In the data rows, 128 means zero.
Here are some points, one per row:
[156 123 152  92 173 128 114 133 137 111 156 113 109 159  96 145  88 109
 157 147  89 134 121  94 116 213  92 131 184 115 196 156 150  90 151 136
 129 126 130  85  83 154 126 143 161 131 134 114  53 141 129  55]
[170 157 138 120 149 131 218 136 125 132 168  86 117 178  81 184 101 171
 176 112  99 128 180 128 150 212  50 140 177 133 177 126 162 115 149 133
 110  94 155  64  67 176 138 146 144 117  89 149 107 147 150  34]
[148 169 173  44 166 224 124 112 107 101 129  89  59 108 107 127  35 171
 185  82 102  70 177  99 148  99 141 129 210  91 148 141 167  71 102  33
 162 131  66 115 167 129 159 255 174 128 201 108 190 108  53 102]
[143 122 176 126 162 127 145 149 160 144 175 150  74 146 113 120 113  70
 105 169  93 170  97  94 151 141 122  62 155 113 178 132 183 139 139 131
  85 108  61  50 118 157 150 124 146  69 145  90  96 141 119  82]
[100 236 164 148 115  68 117  59 120 166 131 176  67 105 132 114 106  64
 108 196  81  97  87 129 154  95  48 170 151  78  83 154 131   0 141  95
  89 162 139  19  29 230 115  93 168 157 166 106 191 200  90 126]
[139 128 152  92 151 156 114 111 128 112 212 132 113 160  98  91 100  89
 166 140 147 137 145 198 169 175  95 127 150  93 195 170 169  65 120 148
 124 105 125  62  84 154 143 136 132 155 144 135 133 128 159  66]
[127 118 151 101 157 135 156 159 133 145 159 137  86 153 103 133 109 128
 154 149  86 135 123  98 125 173 104 121 177 109 175 150 164 104 141 131
  77 115 121  72 127 134 138 115 129 139 154 131 134 112 130  72]
[177 121 164  93 123 163 140 155 114 129 129 125 117 127 123 115 103   0
 152 137 125 153 106  92 113 175  91 164 166  85 116 179 158  79 131  99
 129 116 153  77  59 169 165 154 146 128 149 118 146 129 146  86]
[126 159 142 104 163 120 107 133 174 158 157 141 101 149 159  75 132  89
 122 206  76 125 114 102 143 138  69 126 118  87 133 166 165  82 125 134
  71 135 131  42  71 151 127 103 196 126 167 109  87 161 116 107]
[128  29 139 129 179 137 102  89  73 163 176 129  88 123 103 146  43 105
 111 142  48 122  20 139 167  45 103  88 234 148  95  44 174 162 150 115
  64 109 164  61 174 121 122  76 196 109 189 211 132 144 174  36]
[174 123 154 148 167 130 139 148 132 140 155 164 105 138 102 104  80 150
 143 168 129  90 107  80 156 127 112 114 173 114 177 183 165 105 147 126
  77 116 129  40 101 132 109  96 140 142 145 146  97 145 102  95]
[157 115 130 121 168 165 118 130 134 151 179 138  97 148 106 101  51 179
 119 193  97 129  70 122 125 107 103 101 163  75 150 129 161  69 147 140
 104 103 142  27 102 172 135 109 164 111 136 157 114 111 117 118]
[182 101 174  60 136 190 170 133 105 157 176 100  74 121 111 158  81 172
 155 108 100 137 124  92 121 148  64 117 207 100 163  91 172 116 158 102
 100 137 138  33 111 170 181 117 116 126 159  96 107 129 157  58]
[137 139 150 125 152 120 135 148 146 139 175 136  91 154 104 149 104 106
 141 145 114 137 102 123 147 126 118  94 191 110 168 104 149 119 141 153
  92 118 112  59 119 112 137 122 142 105 122 116 138 109 140  85]
[180 124 184  71 166 217 114 102 154 145 173 153  65 123 114  89  70 159
 176 168 131 149 157  38 150 109 132 124 163  80 139 164 146 109 140  95
 108 126 102  68 129 118 136 214 161 131 157 116 234 137 123  98]
[167  68 148 136 182 169 174 103 137 118 183 181  79 115  96  81  53 144
 138 211 161 181 110 190 187 127  89 109 160  70 138 213 148  36 121 181
  87 156 146  45  89 180  92 100 145 155 166 117 204 173 140 124]
[137 104 151 149 161 113 172 125 141 144 174  86  95 157 106 118 123 143
 148 157 108 140 127 120 118 157  57 129 153 113 165 167 148 103 135 150
 118 118 119  90  78 156 149 133 161 148 118 158 131 129 137  79]
[146 165 156 106 139 115 108 129 146 156 158 123  89 116 116 130  55 173
 160 170 105  96 124  80 114 112  90 102 159  94 165 142 160  59 123 165
  85 138 119  47 124 156 129 127 139 144 147 120 140 121 151 100]
[170 125 134  81 154 156 127 137 138  96 167  54 103 131 105 138  68 149
 147 175 118 104 126  80 142 173 103 129 177 121 155 121 169 123 142 124
  98  89 137  78 101 137 143 171 156 137 153 167 129 161 118  97]
[153 116 171  96 131 154 163 127 114 132 173 109  94 119 122 137  95 140
 150 133 152 153 113  94 112 179 105 114 178 136 135 150 167 156 144  67
 118 107 154  49  54 121 169 137 109 129 114 109 123 119 148  56]
[161  80 135  89 179 142 100 117  98 137 157  87 109 121  85 162  71 130
 149 166  47 128  88 133 148 144  81 139 213 128 154  77 184 179 145 148
  98 101 161 114 122 153 162 153 182 117 149 185  98 148 157  45]
[166  79 130 149 175 135 101 170 135 131 151 147 161 132  81 101  92 115
  99 205 104 134  83  80 159 138  72 109 186  90 157 156 154 135 132 182
  64  94 137  52 112 162 126 152 152 145 105 140 123 125 125 104]
[144 176 144  99 160  96  92 124 155  99 154 111 141 132 114 138  74 106
 188 128 111 132 176 132 105 168 110 134 202 120 150 114 154  53 135  64
 137 142 117  84 110 142 131 170 173 137 150 110 116 114 120 133]
[131 135 119 119 158 151  95 161 153 156 183 131  96 137  86 102  88  91
 118 154 140 141  49 145 122 152 143 102 168 125 160 123 158 108 136 198
  73 118  88  54 167 128 138 157 134 125 123 160 124 113 152  95]
[138 102 140  71 133  66 141 208 147 133 185 101  83 157  72 100 171  49
 101 120  29 175 100  98 183 163  75 152  80 123 142  96 184 229 116  58
  72 111 129  82  85 117 194 135 185  68 152  60  78 164  68  82]
[127 157 140  92 159 104 133 118 166 162 169 185  79 132 111 120 101 164
 142 170 139 170  82  96 142 144 114  50 148 103 196 126 157 102 131 168
  40  94 108  75  71 165 118 102 151 151 192 144 108 165 114  56]
[145 154 153 127 155 134 156 132 149 128 165 159 130 113 117 156  92 108
 149 162 147  84 122  87 136 121  93 107 191 107 176 145 180  78 135 145
  53 134 125  42 120 176 142 110 121 124 160 106  81 128 137  69]
[152 142 160 109 144 116 138 129 105 147 162 133 126 147 112 113 111 113
 129 136 139 125  98 137 130 143  96 114 106 107 162 122 131 139 153 112
  99 117 127  58  92 165 147  97 162 145 119 111 122 125 131  81]
[166 136 160  80 151 145 149 150 135 121 195 145  79 154 122 141  84 156
 151 134 121 198 168  36 126 172 124 110 183 112 153 183 172 111 150  88
 120 117 136  61  47 138 147 125 116 135 120 132  91 113 171  39]
[144 135 132 107 160 138 123 191 136 133 143 152  49 153 111 123  91 148
 142 191 148 114 130 122 145 142 173  95 168 108 168 113 143 115 157 125
  98 111 100  50 109 124 153 135 146 150 152 152  99 122 121  77]
[119 100 165 124 184 162 143 119 123 139 142 105  78 163 102 139  69  75
 136 164  78 186  88 119 117 143  80 109 180 114 141 105 164 156 154 134
  94 105 138  68 109 143 132 105 153 110 161 168 112 148 160  59]
[ 98 184 139 111 158 106 108  92 142 120 145 135   4 158 125 137 144  99
 137 143  60  95  88 143 117 166  71 167 156  83 119 153 143  48 150 103
 160 126 122  48  35 181 131 143 108 136 137 108 151 121 122  82]
[ 97 129 152 126 171 134 114 120 137 132 176 106 105 188  99 148  69 121
 166 116 103  97 132 167 114 186 113 109 198 116 150 201 170  85 141  28
 131 165 113  70  95 160 104 186 135 144 102  97 118  60 139 104]
[126 141 169 106 158 138 115  95 124 118 151 158 112 164 106 137  96 132
 139 163  98 208 118  91 126 158 100 181 228 110 143 161 150 118 140 124
 131 125 141  82  79 186 122 194 151 165 114 124 149 146 127  76]
[125 157 177 135 153  93 161 117 121 162 196 161 116 126 121 138 107 123
 142 140 115 107 168 101 130 132  90  98 169 105 161 118 116 103 136 178
 106 114 144  71  96 162 130  80 136 151 104 139 186 139 112  82]
[134 130 166  88 151 115  62 141 125 116 175 111 104 142 101 129  70  95
 147 202 140  79  92 189 175 170 108 109 158 133 158 167 182 120 154  91
 104 111 144  64 126 124 116 189 107 127 137 100 108  92 121  93]
[150 163 167  85 139 121 106 143 134 177 173 128 117 125 112 135  86 121
 120 160 150  36 124 131  91 152  77 119 175 144 164 138 152 103 143 122
 101  91 153  69 103 151 144 164 128 156 124 121  86  96 175  85]
[170 110 115 139 152 140  79 177 106 170 162 162  88 137  75 110  75 132
 133 197 144 134  55 100 161 180  96 125 185  91 177 147 147 142 103 165
  56 153 154  36 117 150 166 169  97 102 154 165 131 119 125 105]
[128  79 143 105 163 120 116 132 145 119 160 123 112 147  84 151  91 139
 147 143 114 160 114 118 113 160  85 135 170 134 176 143 154 119 142 111
 128 100 144  83  77 159 151 149 137 133 109 150 110 114 135  51]
[147 144 157  74 142 142 138  99 144 130 187  84 127 118 124 142  75 154
 150  85 142 159  51 129 110 145 112 177 132 138 128  76 159 101 151 139
 108  86 175  60 100 132 159 131 185 124 133 147 174 105 128  95]
[133 132 132 168 169 124 106 133 157 114 166 131  91 141 100 100  79  90
 152 154 121  82 131 162 153 134 124  73 172  93 141 197 152  37 114 138
  94 152  98  44 148 139  87 132 131 130 147 123 103 125 147 104]
[120 153 152 127 161 141 164 127 120 129 172 133  98 188 120 123 118 122
 161 139 139  78  79 132 125 167 124 112 189  96 168 184 165  86 141  83
 129 129 113  67  84 147 117 136 139 145 145 112 127  80 131  73]
[134 113 148 126 162 142 126 130 135 134 179 128 111 158 108  96  92 103
 119 122 102  87  84 188 196 161 110 120 167  89 179 171 156   8 115 153
  89 138 146  47 139 119  97  66 142 113 135 135  88 134 161  97]
[156 113  68  99 176 142 164 134 105 144 176 124 115 157  94 116  73  97
 134 146  88 151 145 132 149 112  85 115 210 116 143 129 169 107 135 128
  76 109 137  56 128 129 124 116 145 104 123 163  91 139 130  65]
Along one direction, these points spread out more than along any other. Take the direction at right angles to it along which they spread out most. Go by this last direction. How many in every 100 of the points above lie lower along it than each point below? Round to a whole number. More than half of the points above lie lower than the first one.
[137 104 151 149 161 113 172 125 141 144 174  86  95 157 106 118 123 143
 148 157 108 140 127 120 118 157  57 129 153 113 165 167 148 103 135 150
 118 118 119  90  78 156 149 133 161 148 118 158 131 129 137  79] : 50
[139 128 152  92 151 156 114 111 128 112 212 132 113 160  98  91 100  89
 166 140 147 137 145 198 169 175  95 127 150  93 195 170 169  65 120 148
 124 105 125  62  84 154 143 136 132 155 144 135 133 128 159  66] : 48
[134 130 166  88 151 115  62 141 125 116 175 111 104 142 101 129  70  95
 147 202 140  79  92 189 175 170 108 109 158 133 158 167 182 120 154  91
 104 111 144  64 126 124 116 189 107 127 137 100 108  92 121  93] : 57
[147 144 157  74 142 142 138  99 144 130 187  84 127 118 124 142  75 154
 150  85 142 159  51 129 110 145 112 177 132 138 128  76 159 101 151 139
 108  86 175  60 100 132 159 131 185 124 133 147 174 105 128  95] : 70
[137 139 150 125 152 120 135 148 146 139 175 136  91 154 104 149 104 106
 141 145 114 137 102 123 147 126 118  94 191 110 168 104 149 119 141 153
  92 118 112  59 119 112 137 122 142 105 122 116 138 109 140  85] : 41
[161  80 135  89 179 142 100 117  98 137 157  87 109 121  85 162  71 130
 149 166  47 128  88 133 148 144  81 139 213 128 154  77 184 179 145 148
  98 101 161 114 122 153 162 153 182 117 149 185  98 148 157  45] : 61
[153 116 171  96 131 154 163 127 114 132 173 109  94 119 122 137  95 140
 150 133 152 153 113  94 112 179 105 114 178 136 135 150 167 156 144  67
 118 107 154  49  54 121 169 137 109 129 114 109 123 119 148  56] : 91
[156 113  68  99 176 142 164 134 105 144 176 124 115 157  94 116  73  97
 134 146  88 151 145 132 149 112  85 115 210 116 143 129 169 107 135 128
  76 109 137  56 128 129 124 116 145 104 123 163  91 139 130  65] : 39
[170 110 115 139 152 140  79 177 106 170 162 162  88 137  75 110  75 132
 133 197 144 134  55 100 161 180  96 125 185  91 177 147 147 142 103 165
  56 153 154  36 117 150 166 169  97 102 154 165 131 119 125 105] : 23
[127 118 151 101 157 135 156 159 133 145 159 137  86 153 103 133 109 128
 154 149  86 135 123  98 125 173 104 121 177 109 175 150 164 104 141 131
  77 115 121  72 127 134 138 115 129 139 154 131 134 112 130  72] : 52
[127 157 140  92 159 104 133 118 166 162 169 185  79 132 111 120 101 164
 142 170 139 170  82  96 142 144 114  50 148 103 196 126 157 102 131 168
  40  94 108  75  71 165 118 102 151 151 192 144 108 165 114  56] : 11
[133 132 132 168 169 124 106 133 157 114 166 131  91 141 100 100  79  90
 152 154 121  82 131 162 153 134 124  73 172  93 141 197 152  37 114 138
  94 152  98  44 148 139  87 132 131 130 147 123 103 125 147 104] : 16
[119 100 165 124 184 162 143 119 123 139 142 105  78 163 102 139  69  75
 136 164  78 186  88 119 117 143  80 109 180 114 141 105 164 156 154 134
  94 105 138  68 109 143 132 105 153 110 161 168 112 148 160  59] : 36
